m =
 112.78   -28.92  -149.61   121.51  -142.04  -177.72   -82.96
 -47.49  -110.21   -29.33   -61.26    25.29   182.03   -83.77
  41.42   -30.97     8.53     9.43    69.85  -170.20   -73.07
-207.43   -10.81    29.68     0.12   -31.57   -98.50   -65.50
  -6.19   -49.01  -183.01   -21.56  -126.07   -82.23    30.47
-179.83    87.40     9.49   -19.13  -176.01   -72.27   -55.25
  17.71   -29.74    95.21   -15.43   147.72   -75.35   -91.51
  56.77   -40.50  -153.70   -23.17  -155.94   -88.77    61.59
-134.57    86.33   105.80   -88.57   -24.61   -81.55    12.67
  -5.43    93.48  -101.17    42.68   125.79    14.21   -20.88
  40.85   106.42  -125.83    17.22   190.36    11.09  -101.80
-126.84   -70.42    10.55  -141.78    -0.49    79.67   -95.96
  13.62   -34.71   110.08    20.59   -31.52   -15.87     2.97
Indices start at 0.
(0, 0): 112.78
(5, 3): -19.13
(6, 1): -29.74
(5, 1): 87.40
(7, 2): -153.70
(7, 4): -155.94
(5, 5): -72.27
(8, 6): 12.67
(5, 6): -55.25
(2, 3): 9.43
(3, 2): 29.68
(8, 2): 105.80
(9, 0): -5.43
(10, 1): 106.42
(1, 6): -83.77
(11, 0): -126.84
(8, 1): 86.33
(4, 2): -183.01
(12, 1): -34.71
(12, 2): 110.08
(1, 5): 182.03
(7, 5): -88.77
(4, 0): -6.19
(2, 4): 69.85
(0, 1): -28.92
(7, 6): 61.59
(9, 4): 125.79
(4, 1): -49.01
(5, 0): -179.83
(6, 5): -75.35
(11, 3): -141.78

W =
-10   -4    0    8   11   16
  6    6    5  -12   -7  -15
  4  -22   18    9   -1   17
  3   44   -3    1    9   -6
 12   -4  -13    3  -34   30
W[0][0]	-10
W[1][3]	-12
W[1][0]	6
W[2]	[4, -22, 18, 9, -1, 17]
W[:, 2]	[0, 5, 18, -3, -13]
W[0][5]	16
W[2][5]	17
W[2][4]	-1
W[2][0]	4

data =
[[-23  -5  -6   2  12  16  16   7  -5  10 -12  -2  -8  -1]
 [-32  12  13 -13 -15   1 -23   4 -35 -13  25 -17  -3  -7]
 [ -1   8 -15   1 -10  -8  -3 -20  -3 -47 -13  -6   1  -3]
 [ 18  18  42  10  10  18   4   8  18 -11   4   7 -13  -3]
 [ 27   5   9 -12   6   8  29   8 -11 -13   5  -4  -4   8]
 [  6  -5   7   8   5  35  -9  17  -5 -18   6   2  18   5]
 [-29 -12   6   5   8 -12  15  15  16  -7  -7   2   9  11]]
data[0,0]	-23
data[5]	[6, -5, 7, 8, 5, 35, -9, 17, -5, -18, 6, 2, 18, 5]
data[0,13]	-1
data[0,10]	-12
data[5,10]	6
data[2,13]	-3
data[3,10]	4
data[2,2]	-15
data[2,12]	1
data[1,13]	-7
data[1,12]	-3
data[6,8]	16
data[4,5]	8
data[5,9]	-18
data[2,7]	-20
data[3]	[18, 18, 42, 10, 10, 18, 4, 8, 18, -11, 4, 7, -13, -3]
data[0,4]	12
data[2,6]	-3
data[4,9]	-13
data[1]	[-32, 12, 13, -13, -15, 1, -23, 4, -35, -13, 25, -17, -3, -7]
data[3,8]	18
data[2,8]	-3
data[1,11]	-17
data[6,6]	15
data[0,9]	10
data[6,12]	9
data[5,3]	8
data[4,0]	27
data[:, 4]	[12, -15, -10, 10, 6, 5, 8]
data[4,8]	-11
data[4,4]	6
data[:, 7]	[7, 4, -20, 8, 8, 17, 15]
data[3,9]	-11
data[6,2]	6
data[3,3]	10

A = [[51, 80, 118, 219, 105, 195, 124, 44, 101, 84, 96, 86], [140, 218, 128, 204, 12, 63, 36, 143, 85, 146, 64, 169], [80, 130, 47, 114, 209, 82, 96, 255, 5, 185, 57, 56], [11, 208, 61, 35, 139, 102, 125, 117, 152, 108, 86, 181], [112, 159, 173, 148, 183, 154, 9, 177, 99, 146, 152, 58]]
A[0][0] = 51
A[2][11] = 56
A[1][10] = 64
A[3][1] = 208
A[4][4] = 183
A[0][5] = 195
A[1][4] = 12
A[0][9] = 84
A[4] = [112, 159, 173, 148, 183, 154, 9, 177, 99, 146, 152, 58]
A[:, 2] = [118, 128, 47, 61, 173]
A[1][0] = 140
A[1] = [140, 218, 128, 204, 12, 63, 36, 143, 85, 146, 64, 169]
A[0] = [51, 80, 118, 219, 105, 195, 124, 44, 101, 84, 96, 86]
A[0][10] = 96
A[3][9] = 108
A[0][7] = 44
A[:, 6] = [124, 36, 96, 125, 9]
A[1][2] = 128
A[4][11] = 58
A[3][0] = 11
A[2][1] = 130
A[:, 5] = [195, 63, 82, 102, 154]
A[:, 8] = [101, 85, 5, 152, 99]
A[1][7] = 143
A[2][9] = 185
A[4][10] = 152
A[2][10] = 57
A[0][3] = 219
